Each path below is one point turned by a fixed rotation once a step. After each direction that follows a path, write how fast that rotation turns it, in deg/step (0 if it stays still).
Each turn is a multiple of 5 degrees from 10 to 175, or 0.
Each row of a path follows its step; steps can be skipped.
path 1
step 3: [ -3 -17  -7   7  11  -4  -6   9  13   5   9 -12 -10   1   2   1   9   7
  -6   6  -9  -1   2  -5  10   5   6  11  17 -11   7   9 -12   1  16  -7
   5  -5  -7  -1   7  -5  -4   1  10  15  -2]
step 4: [-17  -6  10 -10   0  -7 -10  17 -10   6  10  -5  -1  -1  -3   2  -6   6
  -4   4  15   0   4 -14   3 -11  -9   9   4  -4   2  -3  -2  -7   0   4
   1   0   9  15  -9 -16 -15   8  15   0   0]
step 7: [-13   1  13 -10   1   5 -11   7   1  -4   2 -13 -14  24  -9   1  11  -6
  -1  -8   3  -6   9 -13  13  -5  -6  -4   0 -14   8   8  -1  -5  -6   6
  11   0  -3  -6  -3 -12   1   1   6   2  -9]
step 10: [-14  -5   6 -16  10  -8  -2  -1   7  10  14  -6   2   7 -14  -8  14  -1
   3  15  -9   0   9   3  10  -5  -5   0  -9 -19  10  -8  10   2  -7   6
  -5 -10  -5  -9   6  -6  -1  -6   6   3   9]
step 11: [-16 -18   4   5  21  13  -9  25  -8  -1   5  -6  11   4  -8   3   4   2
  -4   2 -11 -14  -9   0  16  -6   4   0  -3   3   5  10   0   3   2  -7
  -7  -3  -4   3  -1   3  -1   1   0  -4  -6]
step 12: [ -2  -5   3  -4   6 -10 -10   3 -15  -3   5   5  -6  21   4   8 -14   0
   7  13   1 -15   9  -3   6 -10   7   6   4   9  -2   0  -1  11  -7  11
  -2  -6  -1  15   7  -7   7 -11  17   4  -3]
step 13: [-11 -14  -8  -4   2   6  -1   3  14   9  20   0   8  13  18   3   7   2
   2   7  -1  -8  17   1   6   7   6   3   5 -15 -11   3   2   2  13   8
   5  -8   2  -8  10  -7  -4  -5   5  -1   5]
step 17: [ -6   1   4  -6 -12  -6  -8  14   0   8   3  -3   0  16   3 -11   4   4
  -2  -7   1 -16   8   9   9  -7  -4 -12  -2 -10   6  15  -2  -4   4   5
  -5   0   6  11 -11 -16   5  11  16 -10   9]
step 20: [-12  -5  -1  -5   3  -9   5   8  -6   2   2 -15 -13  17 -11  -3  -6   7
   5  -5   1  -2   6  -2  -3   4  -9   6  -1 -19   5   5  12   3   2   8
  -6 -11  -8   9   1  -3 -13  -3  25   1   7]
step 21: [-19   3   7  -7  17   3  -8   5   1  15  18   6   9   8  -8   4  -3   6
 -15   5  -8   1   5   7   3  -8   4  -4   1  -4 -12   6  -4   3  15  -5
  -5 -17  -7   5  -5   6  -8  10   1  -4   3]
Speeds:
[-2  1  4  1 -4 -1 -3  0 -7 -1  1  1  5 -1  0  0  0 -2 -1  3 -1 -3 -3  5
  1 -3 -1 -2  0 -1  0  4 -1  1 -3  0 -3  2 -2 -4 -1 -1  4 -2 -1 -1  0] | 65
[-1  2  0 -1  0  2  0  1 -2 -6  0  1 -4  4  1  4  3  4  3  1 -1  2 -3  1
 -2 -2  1  0  2  0 -1  5 -1  1  2 -1  0  1 -6  5 -1 -4 -4 -1 -2  3  0] | 85
[-3  0  0 -1  2  5 -1 -1  6  3 -3 -1  1 -4  1  3  1  0  1  4 -1  1  1  1
 -1 -3  2  1 -2 -1 -2  4 -2  3  4 -4  1 -1  0 -4 -1  2  0 -4 -2 -1  0] | 135
[ 4  1 -3  2 -3 -1  4  0  0  2  2  4 -2  2 -4 -1  0 -1  4  2  2  1  1  1
  4  0 -1  0 -1 -2  4  4  2 -3  1 -2  0 -1 -1 -2  1  1  1 -6  4  1  0] | 145
[ 5 -1  1 -3  2  2  0  0  3  1  4  1  4 -1  0  1  2 -3 -1  1  0 -1  2 -3
 -1 -1  0 -4 -1  3 -3  6  0 -6  0  2 -4  1 -1  2 -2  0 -1  3  0 -1  0] | 175
